[[129 136]
 [131 102]]
->
[[102 131]
 [136 129]]

[[125 148 123 148 151 127 125]
 [132 128 133 142 108 136 131]
 [125 123 129 112 110 124 126]
 [118 154 120 120 149 120 132]
 [127 122 130 142 135 122 130]
 [129 101 123 113 153 114 119]
 [136 100 125 108 127 125 130]
 [131 145 116 142 131 123 122]]
->
[[122 123 131 142 116 145 131]
 [130 125 127 108 125 100 136]
 [119 114 153 113 123 101 129]
 [130 122 135 142 130 122 127]
 [132 120 149 120 120 154 118]
 [126 124 110 112 129 123 125]
 [131 136 108 142 133 128 132]
 [125 127 151 148 123 148 125]]

[[124 131 127 128 134 127 127 121 130]
 [136 130 125 115 132 127 122 131 123]
 [126 131 121 130 149 131 125 126 127]
 [125 132 126 127 128 130 132 125 128]
 [125 132 125 126 123 131 125 127 129]
 [125 131 127 129 133 128 128 122 130]
 [123 132 126 127 125 129 128 124 131]]
->
[[131 124 128 129 125 127 126 132 123]
 [130 122 128 128 133 129 127 131 125]
 [129 127 125 131 123 126 125 132 125]
 [128 125 132 130 128 127 126 132 125]
 [127 126 125 131 149 130 121 131 126]
 [123 131 122 127 132 115 125 130 136]
 [130 121 127 127 134 128 127 131 124]]

[[127 125 125 133]
 [128 123 117 139]
 [128 126 121 134]
 [128 128 130 127]
 [128 125 130 131]
 [128 130 127 127]
 [129 136 145 111]
 [129 139 150 106]]
->
[[106 150 139 129]
 [111 145 136 129]
 [127 127 130 128]
 [131 130 125 128]
 [127 130 128 128]
 [134 121 126 128]
 [139 117 123 128]
 [133 125 125 127]]

[[120 132 117 116 133 121 134 134 132 111 131 108 133 119 133 135]
 [119 129 115 114 147 119 129 129 147 110 128 107 129 119 129 129]
 [142 115 146 146 125 140 115 114 125 153 117 156 115 143 114 118]
 [135 127 138 142 114 137 126 126 114 143 129 148 127 135 127 126]]
->
[[126 127 135 127 148 129 143 114 126 126 137 114 142 138 127 135]
 [118 114 143 115 156 117 153 125 114 115 140 125 146 146 115 142]
 [129 129 119 129 107 128 110 147 129 129 119 147 114 115 129 119]
 [135 133 119 133 108 131 111 132 134 134 121 133 116 117 132 120]]

[[128 131 106 145 119 126 146 105 136]
 [132 106 146 119 127 145 104 137 113]
 [121 136 146 138 128 131 106 145 119]]
->
[[119 145 106 131 128 138 146 136 121]
 [113 137 104 145 127 119 146 106 132]
 [136 105 146 126 119 145 106 131 128]]

[[132 140 131 129 138 133 126 130 134 126 140 130 138 127 141]
 [120 119 115 133 125 130 121 132 116 127 123 140 126 114 130]
 [127 118 119 129 132 136 125 126 115 117 135 131 138 124 136]
 [139 137 131 133 139 130 126 130 129 123 143 126 135 131 134]
 [127 131 134 130 110 117 125 131 130 126 113 125 110 126 105]]
->
[[105 126 110 125 113 126 130 131 125 117 110 130 134 131 127]
 [134 131 135 126 143 123 129 130 126 130 139 133 131 137 139]
 [136 124 138 131 135 117 115 126 125 136 132 129 119 118 127]
 [130 114 126 140 123 127 116 132 121 130 125 133 115 119 120]
 [141 127 138 130 140 126 134 130 126 133 138 129 131 140 132]]

[[143 130 125 148 130 116 137 128 116]
 [146 134 133 138 115 120 135 121 120]
 [117 132 124 125 123 104 130 115 104]
 [122 149 120 128 117 119 128 115 119]
 [118 125 131 123 125 102 135 118 102]]
->
[[102 118 135 102 125 123 131 125 118]
 [119 115 128 119 117 128 120 149 122]
 [104 115 130 104 123 125 124 132 117]
 [120 121 135 120 115 138 133 134 146]
 [116 128 137 116 130 148 125 130 143]]
